The rows of M fall into 3 groups, and each row is roughly a mix of its group's hidden directions; some rows fit no group.
M, 80 rows:
[[ 18  14  16  17  34  36  11   5  19 -36  18  36]
 [-36  30 -34  -8 -21 -19   0 -29  -7 -30 -27 -14]
 [ 26 -49  31   8 -13   6 -15  -5 -19  31  -5 -32]
 [-29   3 -12 -28 -10   5 -13 -49 -20  -1 -38  22]
 [ -3  40 -17  -3   8  -3   8  30   2 -53  27  19]
 [ 26  -4   1  -6   4  19 -32   6 -17 -31  42 -42]
 [  9 -42  20  11  -5 -20  -9 -22  -9  57 -11  -6]
 [  0  -4  -1 -51   9  20 -34 -14 -37  12  10  28]
 [ 15  14  -4  33  -7   6  26  28  14 -34  15 -47]
 [  1 -16 -11  22 -33 -38  16   2  -1  14   4 -55]
 [ 15 -43  11  -7 -24  -8 -15  -8 -27  37   4 -40]
 [-22  -5  -4 -17   8  27 -16 -61   8  -1 -30  18]
 [  1  34 -11 -14  12  14   3  27  -2 -52  26  31]
 [-35  42 -33 -14  12  12  18 -11  33 -15 -16  18]
 [ -9  29   3  12  21  33  33   9  29 -18 -26  36]
 [ 21  -4   3 -41  12  21 -31  18 -39  10  35   6]
 [ 25   1   9   5  -7 -18 -13  36 -28 -40  43   2]
 [ 20 -44  21  19 -14 -19  -8  -3  -7  42   2 -36]
 [ -2 -35   8  -2  -8  -2 -10 -32  -3  56 -22 -26]
 [ -6  -7  12  40  13   2  27  -9  53  23 -27  -2]
 [ 21 -26  23  16 -30  24  19  29  -8 -17 -10 -43]
 [ 11   5  -5 -41   4  21 -37  -1 -43 -24  28   5]
 [ -5 -32  -1   2 -10 -50 -14 -26  -2  48   8   3]
 [ -4   6 -26  -6 -20 -47 -13  10  -2 -32  45 -17]
 [-21   8   3  39   2 -11  25 -20  44 -17 -37  13]
 [-11  33  -9  -9  29  11  -1  -6  13 -32   9  58]
 [-24  41 -16 -16  11  22   9 -13  -3 -33 -25  40]
 [ 25 -51  26   5 -12 -15 -20  -4 -18  37  14 -19]
 [ -6  36  -4  15  36  -9   3   5  24 -24  11  52]
 [-22  -1 -11  10  11 -12  18 -26  35  54 -27   6]
 [-11   9  10  43   8 -14  34   9  46  -3 -27  20]
 [ 11  26  -9  11   5 -32  -2  40  -8 -36  43   8]
 [ 15 -23   0  -8 -28  29   9   5 -18   4   4 -63]
 [-17  -9  -2  35 -13 -23  33 -17  36  25 -33 -15]
 [-20  30 -12 -14   9  43  18  -9  19 -36 -23  27]
 [ -3  10 -17 -16  27 -33 -31 -22 -10  24  36  32]
 [ -7   2   6  42   4  -4  41   5  48  15 -26  -6]
 [ -3  12 -15  32  -3 -65  12  17  12   8  24  -7]
 [ 21 -29   9   8 -32  -8   2  23 -21   8  10 -57]
 [  3 -18 -15   8 -30 -10   3 -19  -7   7   7 -69]
 [  8 -13  -5  30 -12 -48   6  17  15  21  24 -42]
 [-11   0  -5 -25 -15 -44 -32  -2 -40 -13   7  35]
 [  2 -22  -4 -28  11  33 -18 -50 -10  37   4  -5]
 [-15 -19  -5   3 -16   4   1 -32  13  37 -37 -46]
 [ 17   0  13 -21  -5   9 -23   9 -45 -46  20  29]
 [-20 -14  15  -2 -12  32  16 -19  16   8 -63   7]
 [-26   8  -4   6  11  -4  14 -35   9  39 -48  25]
 [ 10  27 -10  11   5 -22   7  42   3 -41  43   6]
 [ 21 -49  24  -3 -22  -8 -27 -13 -34  18   3 -23]
 [  7 -26  -6  -6  -6 -21 -20 -22 -16  54  13 -37]
 [ -4  31  -1  -1   9  18  14  22   9 -58   2  38]
 [ -8 -28  19   8   0  22  16 -22  26  44 -43   1]
 [-13 -15   6 -12   1  39   2 -36  10  33 -47 -11]
 [ 20 -22  -4   2 -19 -17 -12  10 -18  14  33 -59]
 [  6  28 -13  -1  25 -29 -15  12  -5 -20  49  35]
 [ -7 -28   3   6   2  -8   3 -26  22  65 -20 -12]
 [ -6 -30  -1  18 -24 -54 -19 -27   2  16   1 -29]
 [  6 -11 -19 -38 -26  -4 -19   2 -43  -1  33 -31]
 [  9 -10  -3 -48   2  12 -40  -7 -44   9  23   9]
 [-17  22 -33 -44  13  -3 -23 -28 -18   1  26  25]
 [ -1 -22  -3  28 -24 -37  19  -1  14  36  -5 -42]
 [ 18 -12  -3 -38  10  47 -25 -12 -24  16  23 -23]
 [  9  19  -5 -17  -3   6 -11  23 -23 -60  32  16]
 [ 12 -34   2  -7   0  17 -16 -27   2  43  11 -48]
 [-14   8   2 -14 -21  46  25   9   4 -43 -36   1]
 [-15  26   3  30  10   4  31   4  35 -32 -30  30]
 [ 14  25  -4   5   5  -6   4  39  -7 -52  39  14]
 [-36  24 -32 -39   6  -3 -12 -35   0  10 -16  28]
 [  4 -27  -1   1 -20   9   3 -15  -6  39 -13 -61]
 [ 13   2  -7 -38  -2  14 -35   3 -45 -23  33  -8]
 [  1 -38   7  13 -14 -36 -24 -36  -4  35  -5 -25]
 [ 35 -26   7  -6  13  11 -22 -12 -25  16  54 -15]
 [ 23 -15  -3  -9 -10 -33 -24  16 -36   5  50 -16]
 [ -2  22  14  33  25  12  21  16  41 -27 -16  32]
 [ 15 -12   6 -45  16  26 -36   0 -30  25  24  15]
 [  5  19   4 -24  20  56   3  17   5 -34   7  30]
 [ -4 -32  30  12  -2  18   5 -24  15  31 -51  11]
 [-19 -26  10 -11  -9  14  -3 -36   6  38 -50   5]
 [-28   8 -12  -1  -5  22   7 -56  14 -23 -38   3]
 [-17 -21   3 -26  -5  16 -15 -50 -11  29 -36  15]]
One row of each group comes first, with its name. Which group is each row after those in?
[ -9  -3   4  25  12  31  29 -25  46  17 -32 -12] => A
[-19   9 -33 -31 -16  32   8 -25  -4  11 -13 -46] => U
[-13 -21  -6  -7  -5 -47 -13 -34  -5  42   2  28] => X

[  5   1  -5  -4 -23 -41 -22   4 -43 -41  25   2] => X
[ 27  18  13   6  24  22   7  57   2 -16  31   8] => A
[-19  41 -16   9  34 -20   1  -5  27 -10   3  46] => U
[  6  29  12  10  29  28   4  23  17 -46   4  34] => A
[ 16 -38   4 -12 -20  -5 -17 -12 -29  37  13 -43] => U
[-21 -12   3 -14   0 -20   2 -18   1  49 -30  46] => A
[-22 -16  -4 -18  -8  19  -7 -49   3  31 -43 -10] => X
[ -7 -31   9  -2   1   4  -9 -40   5  56 -29 -10] => U
[  8  14   8 -27  13  52  -6  13 -12 -40   6  31] => X
